One vector is turned by the same rotation once a step. Each row is the vector after some number of steps, and that number follows the row.
The counts run from 0 to 581.
[137 104 139 144 160 107 107 163 143 155 213 161 148 137 108 134 104 107
 118 104 119 176 112 147 153 108 123 135 110 109 161 132 125 126  77 151
 120  84 153 113 127 136 123 154 119 105 149  86 139 168 126 110 137 157
 107 111 165 191 107 122 132 122 152 135  84 157 159  96 175 145 136 144
 191 155 100  88 151 101 119 155 128 106 149 123 139 123 144]  331
[134 103 149 167 125 110 126 143 117 151 186 158 166 151 137 180 125  99
 127 113 110 163 140 125 139 115 131  98 127 127 159 115 116 133 112 127
 128 112 139 110 106 123 144 170 125  64 149 110 109 169 125 117 133 167
 128 114 169 202 104 144 110 137 141 111  87 154 142 129 167 169 133 126
 175 140  91  85 131 136 146 137 138  96 149 174 124  97 160]  560
[135 112 134 166 115 103 125 138 117 157 193 148 168 161 125 178 124  94
 126 121 107 157 126 118 145 129 125 110 125 107 156 104 117 145  95 136
 129 107 133 104 102 129 139 168 148  79 141 114 118 161 141 109 145 150
 135 114 171 212 101 139 116 129 145 110 102 148 145 123 174 162 153 118
 172 151  90  81 132 126 151 155 140  93 147 168 119  97 153]  64
[124 146 130 135 135 110 109 143 137 152 207 158 157 158 125 136  96 101
 117  99 114 169 100 146 155 106 129 119 119  82 176 141 120 145 105 137
 149  80 138 132 139 145 128 172 137 105 144  90 146 141 144 100 121 142
 114 114 161 178 101 133 116 112 164 131  92 146 169 102 169 151 147 131
 184 156  88  86 154  99 117 175 142 119 128 110 126 104 140]  465
[120 137 130 143 131 120 120 136 127 146 190 146 167 175 154 140 100  99
 114  84 139 152 119 147 155 100 132 119 136  96 177 117 134 139 119 134
 160 109 132 130 106 119 117 142 122  94 147  94 138 123 123  84 128 150
 148  99 168 210 114 140 127 104 148 132 106 135 171 128 181 174 154 109
 180 156  80  93 128 100 137 152 141  95 149 152 112 113 155]  98
[127 105 129 136 133 116 138 145 117 135 223 134 154 143 144 159 117  96
 119 104 131 135 133 132 155 114 103 103 150 100 174 133 109 158  97 150
 150 101 129 115 126 120 126 148 128 100 156  80 157 163 128 105  90 171
 128 130 167 187 110 128 123 122 127 133  59 140 150 117 151 171 130 135
 176 136  85 104 140 102 117 159 126  73 151 138 113 106 137]  204
[125 149 126 144 142 118 118 132 144 146 196 164 155 157 134 140  98 102
 110 105 103 167  97 153 142 112 154 123  97  85 180 141 132 141 109 150
 140  99 143 141 133 131 125 173 128  85 137 111 144 138 138 109 123 136
 118 100 167 177 105 139 106 112 163 120 101 155 162 103 186 175 151 131
 187 153  99  85 164 102 112 164 151 124 136 125 125 109 141]  272
[137 110 134 160 146 106 122 158 140 146 213 158 161 142 131 151 106 125
 124 121 110 151 124 142 148 124 122 107  95 111 152 138 133 131  85 159
 139  85 157 136 132 115 138 165 144  91 141  98 155 168 133 130 119 162
  92 104 162 172 105 110 122 133 140 121  73 173 150 105 166 149 130 138
 182 137  95  94 160 125  99 160 133  99 150 129 146 110 130]  27
[135 104 137 157 131 121 132 150 149 163 185 167 148 139 147 151 121  90
 124 121  85 147 122 130 151 112 136 110 118 137 175 118 116 145  96 143
 115 106 133 112 140 121 163 169 125  67 161 105 114 158 119 137  90 175
 127 121 162 162 116 130 127 128 146 140  76 140 136 107 173 148 128 149
 187 138  93  71 152  92 117 175 149 106 140 148 132 118 151]  169
[136  96 140 164 143  91 132 153 119 165 183 155 164 148 131 167 114 111
 140 111 114 166 153 139 158 100 114 107 126 146 158 112 111 126  94 138
 140 102 150 122 121 106 157 158 131  90 168  93 138 147 121 121 123 178
 119 113 160 207 138 109 126 123 125 138  84 148 128 136 182 146 130 131
 175 151  80  90 144 142 118 157 135  85 161 155 141 113 154]  176
[145  99 130 142 150 110 119 154 128 152 186 145 166 152 141 139 103  94
 131  97 125 138 121 157 151 100 105 122 145 112 183 117 134 149  99 161
 147 106 130  99 160 128 150 146 116 107 155 104 125 135 129 104 114 177
 111 108 173 195 114 138 130 127 135 139  82 155 150 121 152 161 129 137
 178 158  78  86 135 125 118 172 116  87 175 131 130 110 156]  505
[127 128 140 147 144 118 127 138 143 157 204 141 152 166 158 146 126 104
 140  99 117 128 134 128 167 126 131 102  98 126 174 104 115 152  83 142
 139 117 131 121 145 101 155 146 130  65 131 110 143 134 130 122 114 170
 123 102 163 203 122 112 125 133 136 132 113 150 133 101 181 167 151 115
 173 134 101  85 142 109 120 162 147  78 155 139 131 114 142]  419
[132 108 157 152 128 123 115 161 155 156 191 156 147 147 163 152 122  93
 128 115  96 147 128 122 150 108 134 120 114 141 184 109 126 136 110 118
 117  99 151 130 146 120 158 163 121  60 149 112 101 146 125 131  97 174
 126 108 160 173 102 128 129 134 164 141  98 142 142 115 181 153 120 143
 176 135  94  79 146  88 130 174 145 103 141 153 140 115 156]  167
[137 128 140 169 119 107 127 144 139 151 188 155 166 155 129 154  91 108
 108 110 103 185 107 132 123 102 149 135 104 132 159 123 129 118 107 142
 118  99 156 144 107 131 143 153 113  66 162 112 102 131 104 102 141 170
 131  89 154 179 106 116 122 125 150 113  97 131 155 127 195 160 124 146
 178 142  74  84 131 118 125 154 140 114 140 152 129 120 174]  518
[134  91 142 136 136 113 124 154 136 153 197 157 146 137 153 136 118  98
 124 117 108 136 133 137 165  96 118 119 152 121 197 122 120 140  96 125
 136  91 142 104 132 122 128 163 117  99 148  97 138 156 127 126  83 175
 128 127 157 180 124 137 154 116 143 159  80 142 158 119 160 145 130 146
 184 158  88  87 161  87 119 170 129  96 160 145 129 105 126]  337
[137 113 143 147 107 105 111 149 143 167 192 164 144 154 152 138 125  88
 114 127  86 141 123 124 173 101 126 121 127 110 195 101 122 146  96 110
 130  75 147 124 128 129 145 167 135  86 135 119 112 133 143 122 106 158
 124 116 148 177 113 133 141 121 157 149 111 142 163 123 177 139 135 139
 180 154  91  74 151  86 137 196 141 107 148 143 132 103 135]  470
[128 107 120 140 132 107 134 146 122 131 217 132 158 133 125 164  96 118
 100 106 125 156 124 134 136 104 130 132 117 111 184 124 113 145  89 174
 139  97 146 136 115 111 104 130 142  92 162 107 141 149 111  99 132 174
 131 106 172 184  99 113 121 136 136 110  84 153 156 120 177 169 127 140
 166 146  83 103 133 127 121 152 128  80 157 145 126 116 156]  374
[136  91 122 171 135 103 130 143 131 149 194 158 164 150 132 158 110 114
 117 127 111 146 116 140 139 130 129 105 107 108 150 118 140 129  79 159
 117 102 135 108  92 116 128 158 132  80 148 112 130 176 117 124 142 163
 111 101 185 182 101 142 132 136 133 108  75 172 162  97 161 152 134 132
 191 147  85  82 148 121 118 146 124  95 163 153 120 107 133]  390
[142 109 132 153 106 101 133 151 137 160 189 162 140 144 133 140 116  81
 110 135  79 150 113 124 156 113 125 122 129 108 178 112 118 148  82 134
 123  92 134  97 136 132 149 179 135  94 147 116 118 146 138 122 101 147
 129 116 154 171 117 138 147 116 136 148  93 134 148 120 168 140 136 145
 187 153  90  64 158  87 128 190 146 109 146 136 123 104 133]  472
[137 112 116 172  97  90 136 133 113 152 179 160 185 148 141 151 100 108
 112 140 111 145 137 143 140 112 128 117 129 124 174 127 141 140 103 153
 157 107 144 124  89 104 133 172 156  96 153 103 153 139 134 128 121 148
 129  99 145 182 126 133 127 109 139 130  66 150 158 146 164 165 144 129
 169 165  81  89 148 124 123 172 139  94 171 166 122  97 142]  236
[118 120 115 149 114  99 143 132 117 132 226 125 139 149 122 170  95 106
 102 103 124 153 123 127 155 115 112 116 121  92 166 117 104 154  85 161
 155 100 135 132 116 116 121 143 152  96 153 102 161 151 127  93 123 151
 136 114 163 192 108 107 116 121 133 121 100 138 147 117 179 156 155 132
 174 139  86 103 142 108 129 169 150  85 132 134 112 109 143]  71
[124 123 120 137 117 111 126 150 139 137 201 161 149 143 145 137  93  95
  95 116 112 155 100 146 135 102 130 142 133  96 194 143 143 138 108 156
 139 103 145 123 125 136 113 154 131 101 157 107 127 140 122 101 104 151
 136 111 159 154  99 139 137 107 163 141  79 138 175 120 178 158 138 151
 184 159  90  90 151  72 119 177 142 122 145 136 126 120 141]  490
[120 130 124 140 137 115 133 135 119 136 200 142 159 159 132 137  92  90
 112  86 139 155 116 143 143 114 128 130 136  94 167 127 127 144  94 162
 157 120 124 111 118 123 117 147 120 100 149  91 151 139 122  85 117 142
 148 107 173 202 119 139 128 102 141 132  95 132 158 120 178 178 159 122
 186 148  81  91 140  96 126 150 135 100 152 138 107 113 140]  96
[129  95 144 144 125 119 141 149 124 142 199 157 137 130 138 156 117  89
 106 116 109 160 125 128 145  99 127 132 152 120 175 121 116 138 100 132
 124 107 137  98  99 127 118 153 111  76 160  93 122 164 105 110  98 172
 153 125 167 185 115 151 145 108 134 136  89 133 160 128 175 161 133 150
 187 147  85  89 143  83 136 151 133  96 148 166 109 109 137]  340
[121 121 137 148 113 119 139 146 134 145 182 151 160 145 159 152  99  95
 105 117  99 146 125 144 147  83 135 119 142 130 192 124 123 144 120 142
 158  93 138 138 134 120 147 162 115  77 169 104 122 115 115 116  91 172
 142 104 151 162 123 120 126 110 140 142  80 126 155 140 179 167 119 151
 178 142  65  94 139 110 114 183 138 107 148 146 122 106 158]  513
[128 129 138 146 106 124 123 145 132 147 201 143 182 159 156 164 111  94
 122 102 120 140 139 121 145 106 128 118 131 140 191 126 116 146 119 126
 148 115 137 136 103 112 144 156 127  70 157  96 137 125 128 116  96 176
 152 109 139 194 111 125 115 116 152 127  79 114 150 139 169 173 135 124
 160 130  88 101 126  99 132 166 140  93 156 162 118 112 164]  209
[116 130 132 179 109 115 121 137 138 143 197 158 171 163 148 173 101 109
 111 120 108 163 122 129 132 120 140  95 105  98 161 131 137 125 115 135
 144  93 145 149  99 122 133 174 145  62 143 112 125 148 124 108 138 152
 118 103 164 173  82 133 105 126 152 102  77 159 169 118 175 160 132 128
 181 141  79  97 135 116 125 150 146 116 133 152 125 103 145]  408
[127 135 122 159 105 108 123 139 137 151 180 165 170 163 155 139  86  94
 106 120 110 150 116 153 145  97 126 111 138 101 177 138 147 140 118 139
 163  93 134 137 115 133 133 173 140  98 152  98 144 119 140 102 114 139
 127 101 153 167 112 142 123  95 157 137  75 141 174 131 161 155 136 135
 175 163  74  93 145 108 120 183 138 113 150 138 116  90 136]  102
[135 117 130 160 117 119 130 131 122 146 180 165 169 153 135 148 115  81
 118 125 104 138 105 141 138 127 133 110 130  95 170 118 137 154  95 145
 138 118 126  92 121 132 135 180 128  81 133 123 115 151 132 110 122 143
 131 106 170 179 101 166 117 124 137 112  89 164 161 113 159 178 144 125
 191 152  88  69 150 121 129 166 133  98 153 155 111  94 134]  255
[128 113 145 155 151 114 123 148 131 149 203 144 141 167 125 156 117  90
 138  98 117 169 128 130 152 116 122 104 119  93 129 119 122 125  82 129
 128  94 142 114 131 139 164 161 103  86 142 100 120 162 116  88 132 165
 114 100 179 199 113 124 130 117 128 128 112 136 154 102 184 143 138 141
 198 140  81  84 138 112 132 154 133 108 132 132 121 112 142]  307
[120 118 129 164 107 110 120 156 153 140 196 157 138 169 163 151 110  95
 115 106 109 162 115 128 136 118 122 107 118 104 170 109 145 105 114 129
 123 108 149 139 132 131 148 152 138  72 147 114  97 144 113 105 123 156
 136  97 174 164  88 132 136 115 162 138 110 137 164 126 192 141 136 144
 179 144  82  78 134  77 142 176 150 117 129 158 124 119 150]  300
[129 129 132 156 103 121 129 144 134 155 200 160 186 157 151 160 104  95
 121 109 116 146 128 125 144 121 129 120 132 143 188 133 124 148 123 142
 149 114 138 136 108 114 145 162 134  73 159  89 135 121 134 120  91 163
 148 113 131 188 112 129 115 109 156 130  63 114 141 134 164 173 136 131
 168 131  93  99 133  99 124 177 145 101 154 159 120 102 161]  210
[127 113 112 160 145  95 142 148 132 147 183 151 139 160 148 137 105  95
 137 103 126 142 138 151 157 117 118 113 119 120 153 113 138 128  81 162
 143 133 136 103 146 105 158 144 123  95 152 110 145 139 120 113 109 155
 132  91 171 198 147 116 139 103 126 144 107 141 133 134 182 156 158 127
 183 155  85  74 153 116 121 178 150  89 163 143 129 119 143]  286
[130 101 147 165 143 116 138 138 131 152 179 160 141 140 122 167 119 105
 119 117  95 168 120 128 147 110 140 103 117 127 145 111 106 132  89 145
 117 107 132 111 109 121 142 171 114  66 169  99 124 174 102 124 125 174
 128 118 179 191 125 122 116 121 124 119  85 137 134 103 182 152 135 144
 195 135  86  78 141 109 125 148 146 103 132 155 118 117 154]  172
[123 101 151 134 143 114 119 155 150 146 224 144 142 145 147 162 131 113
 132 115 121 135 134 117 157 114 128 111  99 112 174 114 119 130  84 123
 132  87 158 130 119 103 128 153 123  75 123 111 132 163 126 122 117 179
 122 105 158 187 100 122 139 144 137 131 102 169 156 110 187 157 141 129
 173 131 104  93 154 105 124 147 137  78 153 152 132 108 121]  31
[135 110 126 158 131  91 129 143 120 163 177 149 157 158 129 133 105 103
 123 105 116 150 136 152 165 103 115 121 127 134 154 103 119 140  83 152
 141 108 135 105 124 115 153 148 133 108 164  98 143 131 123 112 124 166
 125 100 159 214 149 110 140 102 133 149 103 123 137 119 183 145 150 128
 187 162  77  76 139 117 127 179 141  86 164 135 126 118 154]  479
[122 129 154 145 136 130 113 134 147 154 202 153 172 172 161 135 122  88
 135 108 121 130 122 137 157 117 144 103 102 107 174 117 139 133  96 116
 149  99 142 128 102 119 145 163 105  62 110 112 124 126 125 101 120 158
 130  89 152 196 112 145 136 124 146 127 110 147 175 109 172 169 148 120
 183 133  88  86 140 103 125 157 128  98 153 144 115  99 123]  250
